In the rows, zero is written as 128.
One hidden turn or mirror swaps the rows below in pairs. Which row is each named row swapped with?
The rows were stretched afterwards, more along some directions than others.
dadap: [141 100 105 140 157  91 102 127 127 153 110 152 146 142 145 117 105 139]
tumo: [136 114 110 142 120 100 140 132 113 120 135 160 128 158 154 134 137 124]
soves: [121 117 111 149 120 115 149 115 122 134 141 143 129 163 135 136 123  90]
Musav: [131 101 105 131 147  86 151 118  92 160 133 173 142 163 152 124 102 124]
Nit: [136 130  95 164 123 106 155 135 111 147 137 149 122 154 138 122 123 110]
kunaf: [150  96 125 110 161  77 102 129 106 141 108 178 146 122 159 108 125 171]
Niman: [154 127 105 133 140 111 127 131 122 147 125 140 135 135 111 108 120 122]
naz: [154 102  99 140 137  95 140 132  97 130 133 176 130 168 143 118 125 123]
Vedom: [149 105 100 139 157  93  95 139 127 145 108 158 147 137 142 105 110 160]
buniz: [146 112 125 126 141 107 137 156  99 146 123 164 122 153 154 120 137 138]
mak: [137 115 112 138 124  86 143 142  92 118 134 171 125 152 162 117 133 137]
sutu: [127 129 114 132 133  95 120 118 119 161 123 158 141 132 139 126 104 127]
lodu: [139 114 117 135 126  88 136 138 101 125 130 174 127 150 163 127 133 137]
tefi: [126 122 113 130 135  94 120 117 113 163 123 166 145 134 143 125 103 132]
tiso: [127 107 107 138 140 102 124 101 126 154 127 144 146 148 132 126 100 102]
Sutos: [149 104 111 121 154  89 109 127 126 147 113 151 150 136 143 119 124 157]
Sir: [120 109 133 122 139 111 139 147  91 135 120 174 131 134 155 112 133 135]
tagi: [123 113 111 142 134 110 132 110 126 145 132 140 137 151 131 130 106  93]
fal: [117 108 135 120 141 110 142 147  91 140 122 171 130 141 157 115 131 128]
Finut: [140 137  97 160 121 108 148 135 111 143 140 158 121 143 135 118 118 118]
segu: [137 119 102 154 125 118 149 146 115 129 132 147 125 159 135 113 143 117]
mip: [111  96 120 116 144  95 135 106  90 161 118 167 153 149 151 119 109 125]
Peled: [114 100 114 121 136  86 136 107  92 153 123 160 149 153 154 117 108 122]
Nafu: [138 111 104 146 134 118 141 139 118 135 126 148 133 157 134 114 144 122]
Misi: [145 108 121 125 141 103 140 153  96 147 123 166 124 161 157 119 140 138]
Pibag: [128 104 133 120 142 101 133 145  93 127 119 184 130 127 162 109 138 145]
bev: [131 102 109 128 147  85 153 119  91 160 135 174 139 161 154 126 100 118]
vedum: [139 105 105 134 148  93 112 151 112 132 109 186 145 142 154 105 139 176]
ziteb: [167 126 108 134 143 104 139 150 107 147 129 152 122 143 126 109 126 129]
bezu: [133 116 106 144 122 117 128 128 120 120 128 157 134 156 126 117 137 111]
Fosa: [166 116 118 127 146  98 133 153 100 152 123 158 127 142 140 115 129 136]
tuko: [115  99 116 117 139  91 129 106  95 152 122 162 151 149 150 117 107 126]
sakip: [151  99 126 112 158  82 101 140 106 139 107 176 143 118 159 105 128 176]
kage: [146  99 109 121 149  84 109 123 126 144 114 150 152 140 146 119 126 156]
vede: [136 113 102 147 133 117 144 134 118 137 127 145 132 161 131 114 143 120]
poriv: [119 125 108 132 127 105 121 112 123 154 127 155 146 140 129 124 109 117]
gifo: [140 107 109 134 147  95 113 159 108 134 111 185 143 140 155 104 136 175]
zif: [134 112 111 141 119  97 140 131 114 116 136 164 129 152 156 133 137 126]
Rebi: [145 110 100 145 127 113 136 134 109 115 131 170 129 160 131 114 138 119]
Kovaz: [150  99 102 139 139  87 146 133  88 139 132 178 135 170 153 123 119 123]
Zoga: [143 121 106 134 142 112 123 127 125 141 122 151 143 132 113 106 127 128]
Divid: [136 109 107 131 143 108 112 148 119 129 113 179 145 137 139 104 143 162]
gubal: [138 105 109 135 148 110 126 129 129 145 118 143 144 151 131 116 134 134]
rodav: [108  95 121 115 145  96 143 105  87 165 122 170 151 157 153 120 112 121]
Zadu: [114 112 126 127 139 103 154 139  94 151 132 162 133 152 154 123 113 114]
zelo: [123 113 108 142 132 108 133 106 125 151 132 136 141 153 131 131 103  90]
bezif: [117  90 125 115 146 100 140 116  91 162 119 175 145 164 160 123 128 130]
zomiz: [151 101 114 119 157  76 112 134 110 145 111 172 148 134 155 110 125 171]
Vor: [133 111 109 138 124  83 142 133  91 123 134 176 131 150 163 119 124 138]
tobod: [129 109 130 122 139 109 134 151  93 124 122 179 129 128 155 107 141 145]

Swapped with vede: tagi
Swapped with Zadu: bezif
Swapped with Nit: dadap
Swapped with bezu: Zoga

